(in the rows, 128 means zero)
Each path below is one point turned by a fixed rotation once a step. After each direction that follows a path, write how fast that rotation turns it, in degrees per step (0 if it stays still).
Each turn is a multiple of 5 degrees from 10 to 175, or 0.
Each row of a path follows its step; steps can be skipped.
Path 1:
step 0: [118 121 137 122 135 131 130 121 117 129 141 137 137 117 126 125 125 124
 125 140 129 121 125 131 126 123 131 132 131 132 126 143 129 139 138 129
 134 125 129 120 124 118 135 129 127 128 114 127 131 119 134 133 116 124
 125 126 136 123 129 139 127]
step 3: [121 123 138 120 123 122 134 122 108 121 145 136 140 124 126 130 133 129
 125 134 128 125 121 131 136 129 142 122 124 125 128 126 133 143 136 129
 131 124 121 125 130 122 133 127 124 130 124 130 134 119 126 134 121 126
 127 130 134 121 131 134 119]
step 4: [130 129 124 117 121 141 133 133 126 134 141 140 123 129 127 124 141 127
 126 128 124 136 118 128 123 132 124 122 130 125 128 120 130 135 122 136
 133 119 127 129 120 126 131 132 119 119 133 111 127 125 146 128 125 137
 131 128 123 125 130 139 130]
step 5: [131 124 137 132 140 130 135 124 116 133 136 134 120 125 124 134 127 121
 132 129 140 127 125 130 135 128 129 133 133 134 128 141 139 133 133 122
 128 130 140 126 121 121 118 131 126 133 118 122 137 123 145 131 125 133
 121 125 134 117 134 132 133]
step 6: [120 126 139 111 128 133 137 117 108 128 139 134 140 134 133 120 140 126
 120 126 126 128 125 129 138 120 137 122 126 131 127 122 127 136 134 131
 127 126 119 124 133 132 120 128 129 126 127 124 134 122 134 123 124 124
 132 119 133 129 130 130 124]
step 7: [128 134 125 124 130 141 131 129 127 131 141 144 124 126 129 121 126 131
 129 130 117 134 120 130 123 124 118 133 130 133 130 128 126 138 121 127
 136 122 137 125 125 116 134 134 124 122 134 122 133 124 145 130 111 130
 131 124 128 129 120 139 131]
step 8: [127 113 133 131 125 132 134 126 117 131 134 137 130 128 118 129 129 123
 128 135 129 130 126 127 134 126 136 130 136 136 130 130 137 138 138 123
 130 133 135 129 122 125 133 127 126 135 118 122 137 113 132 126 123 127
 115 135 144 114 137 132 129]
step 9: [125 128 141 115 124 143 135 123 114 135 139 134 128 131 133 122 141 122
 117 127 129 138 123 121 122 127 140 121 127 136 120 123 126 135 122 131
 132 122 119 129 122 129 124 128 125 125 126 119 123 126 136 131 125 129
 137 128 129 126 131 119 122]
step 10: [126 136 132 128 134 131 132 130 111 117 143 139 121 118 129 130 127 135
 134 125 125 126 114 134 125 130 122 137 127 130 123 136 135 141 124 123
 131 125 133 123 122 119 129 132 120 130 130 124 134 125 140 139 119 138
 126 129 130 124 122 137 123]
step 12: [129 129 137 118 130 137 136 122 126 144 143 131 122 129 133 125 134 120
 118 133 133 135 124 125 128 126 134 122 133 129 127 132 125 132 117 130
 136 118 128 129 125 113 123 131 125 122 123 121 128 131 147 133 115 128
 136 122 125 127 133 133 133]
Speeds:
[129 130 127 130 127 131 132 128 128 130 128 125 126 127 125 129 130 127
 127 128 127 130 126 127 125 127 127 129 129 128 130 126 129 128 127 130
 127 126 129 130 131 130 128 130 130 125 128 129 127 128 129 130 128 127
 133 126 128 130 127 128 127]
140
[127 130 131 129 128 129 126 127 125 125 129 127 127 128 131 129 128 130
 132 124 126 129 128 128 131 130 127 127 127 129 128 127 129 129 128 125
 127 128 127 127 131 129 127 128 129 130 129 129 130 128 128 127 128 127
 130 125 128 129 123 126 126]
95
[130 128 130 125 129 129 127 126 127 130 126 128 128 125 125 129 126 127
 134 129 129 126 127 131 126 128 127 129 128 128 130 129 130 130 130 127
 130 129 129 129 128 129 127 130 129 127 129 131 127 129 126 126 126 130
 128 129 129 126 130 127 126]
135
Path 2:
step 0: [136 128 122 129 128 126 137 120 121 112 142 134 133 135 119 139 131 132
 140 130 131 137 126 124 132 124 129 117 122 129 120 141 116 124 123 136
 125 128 129 112 126 124 132 134 124 121 126 129 133 127 137 127 124 135
 128 125 127 134 129 131 131]
step 1: [140 132 127 120 120 125 126 126 128 117 136 141 136 138 127 140 129 122
 135 141 127 134 133 132 133 117 132 128 132 129 127 141 131 130 138 132
 128 124 130 110 125 138 143 129 130 133 136 124 133 131 125 123 125 131
 126 126 127 122 126 128 128]
step 2: [137 130 133 112 133 125 121 125 126 118 122 135 132 140 139 127 125 124
 140 136 126 129 129 132 122 111 133 128 142 134 122 133 127 133 128 128
 122 129 136 118 135 136 128 120 123 133 120 133 125 130 135 127 120 136
 132 129 127 129 126 127 136]
step 3: [127 123 130 120 139 131 128 123 122 123 136 142 134 134 143 130 125 122
 136 123 123 136 124 134 126 124 133 123 122 131 125 131 124 140 123 133
 118 134 134 119 129 129 127 137 123 136 122 137 128 110 136 136 126 131
 127 133 132 129 124 131 131]
step 4: [145 137 127 120 123 134 137 122 134 118 137 143 133 136 134 135 129 127
 139 124 127 137 127 132 129 129 128 128 126 124 115 127 133 132 128 131
 122 133 123 120 125 132 126 130 133 125 125 128 125 112 123 138 124 123
 125 136 127 131 136 134 117]
step 6: [139 127 134 126 128 127 134 134 126 109 124 136 131 133 134 128 116 127
 131 139 124 136 114 132 123 128 140 128 122 129 131 127 121 140 115 135
 130 123 126 118 131 123 137 130 123 124 122 128 123 133 124 134 132 137
 130 133 129 131 122 133 135]
step 8: [138 131 129 125 131 122 132 121 119 114 134 141 132 133 122 127 119 125
 131 132 142 133 140 137 127 123 133 125 131 126 120 127 123 135 128 122
 117 138 136 122 128 124 119 120 126 132 125 128 113 132 124 133 131 120
 121 130 123 128 125 123 121]
step 10: [129 131 129 114 128 130 127 122 127 127 125 137 124 146 127 127 119 124
 135 131 131 150 122 132 129 130 134 124 127 130 124 129 129 129 116 128
 134 127 120 124 131 120 115 130 119 121 134 127 128 132 126 131 123 131
 140 133 117 128 132 141 127]
step 11: [125 124 130 127 130 124 132 121 122 112 142 128 126 142 124 124 125 131
 133 126 130 146 136 137 138 133 129 121 119 126 127 135 122 131 121 129
 128 131 132 121 133 124 135 121 123 128 138 132 125 127 125 129 118 132
 125 120 112 131 130 135 131]
step 12: [138 127 125 133 122 126 120 127 131 111 132 140 130 128 120 127 131 121
 137 139 124 136 132 127 126 122 135 127 124 122 118 137 124 135 126 137
 122 129 135 122 121 125 138 124 120 127 134 136 123 138 127 122 126 130
 121 123 116 123 135 136 123]
Speeds:
[127 125 127 126 131 128 129 128 127 129 127 130 131 128 129 129 128 128
 128 129 129 128 131 126 126 128 129 128 130 130 126 127 131 132 129 127
 127 128 130 133 128 129 127 128 130 130 129 129 127 128 131 128 131 126
 129 127 129 127 128 127 125]
65
[129 130 129 129 128 128 127 130 128 129 130 128 130 127 126 130 124 129
 126 125 128 130 130 129 129 129 127 124 126 128 127 129 126 127 128 125
 128 129 127 128 130 127 130 129 129 129 128 130 129 125 131 128 129 130
 131 131 127 131 130 127 125]
100
[127 129 128 127 129 129 128 132 128 128 128 127 128 130 130 127 127 129
 128 131 129 128 128 129 131 128 128 130 131 130 131 130 129 130 127 129
 131 124 128 130 131 128 131 126 126 129 130 127 128 128 128 129 127 131
 128 129 124 128 127 127 130]
80
Path 3:
step 0: [133 122 137 133 124 138 131 127 131 135 118 121 126 138 121 118 127 133
 123 140 130 138 134 137 130 121 124 131 136 123 129 125 123 133 125 127
 129 123 144 113 125 128 130 127 131 127 130 134 130 141 120 124 138 136
 129 141 128 138 135 125 130]
step 1: [133 128 131 119 121 117 124 135 136 122 131 138 119 118 133 128 118 126
 134 139 128 130 131 139 126 118 128 123 121 117 121 122 143 127 125 127
 132 137 120 126 131 122 124 132 119 129 125 121 129 129 133 121 127 126
 123 120 139 126 125 115 131]
step 2: [123 128 128 123 132 143 132 126 134 126 133 125 123 136 130 137 129 120
 122 127 127 125 127 125 133 133 134 134 119 122 130 121 131 129 144 133
 135 124 134 123 124 122 127 117 122 113 126 122 126 133 119 130 114 128
 127 131 113 132 143 127 127]
step 3: [132 121 131 128 135 119 126 125 125 133 137 121 130 126 126 134 129 143
 131 128 125 135 133 139 129 113 131 120 127 138 129 122 137 135 120 131
 139 124 123 124 128 129 122 124 141 122 127 126 137 131 130 121 143 126
 123 135 127 123 133 135 141]
step 4: [133 121 120 130 124 133 134 137 130 121 137 133 130 135 138 128 134 131
 124 137 117 113 123 128 122 129 131 128 126 123 116 121 122 140 126 123
 125 141 133 118 138 131 123 132 124 135 133 120 127 133 138 139 123 124
 128 127 132 129 135 119 129]
step 5: [132 118 131 127 125 125 119 136 136 136 135 117 113 136 132 126 121 115
 124 121 125 128 135 120 126 125 121 128 130 133 144 130 127 139 128 120
 132 120 129 132 124 126 121 121 121 118 113 128 119 131 129 124 126 125
 131 128 122 118 123 128 133]
step 8: [128 127 128 137 124 138 128 131 135 126 122 135 127 118 128 145 132 126
 116 127 118 130 141 128 134 122 128 126 141 127 143 133 120 140 130 126
 130 124 132 121 139 132 132 122 127 115 123 133 123 120 119 132 133 129
 128 129 128 133 132 124 124]
step 9: [130 124 141 130 129 110 138 136 119 132 129 132 136 118 137 123 132 119
 128 128 136 133 127 134 118 124 120 124 133 131 121 132 138 132 128 135
 134 122 124 123 126 119 118 136 130 132 130 127 120 140 128 130 135 119
 133 127 123 129 135 121 120]
step 10: [119 126 138 125 132 138 124 128 137 114 122 120 117 129 129 128 132 139
 131 142 129 125 133 124 125 116 127 135 136 120 128 130 120 130 132 134
 127 136 137 132 130 132 124 130 133 130 126 119 122 131 124 122 109 123
 137 126 130 125 133 130 122]
step 11: [134 135 128 129 118 115 125 133 123 127 136 128 118 129 113 125 135 126
 125 123 124 141 143 132 132 124 132 123 125 117 122 125 141 136 132 120
 120 124 136 123 129 129 129 130 131 114 126 125 122 128 115 124 137 135
 125 133 121 123 125 127 127]
Speeds:
[126 126 128 126 127 128 130 127 125 129 128 129 130 128 126 130 126 127
 129 127 126 127 129 127 129 130 126 127 132 131 128 131 127 128 126 128
 127 126 130 129 133 129 127 127 126 128 130 131 125 129 131 127 127 129
 130 125 129 127 127 128 128]
35
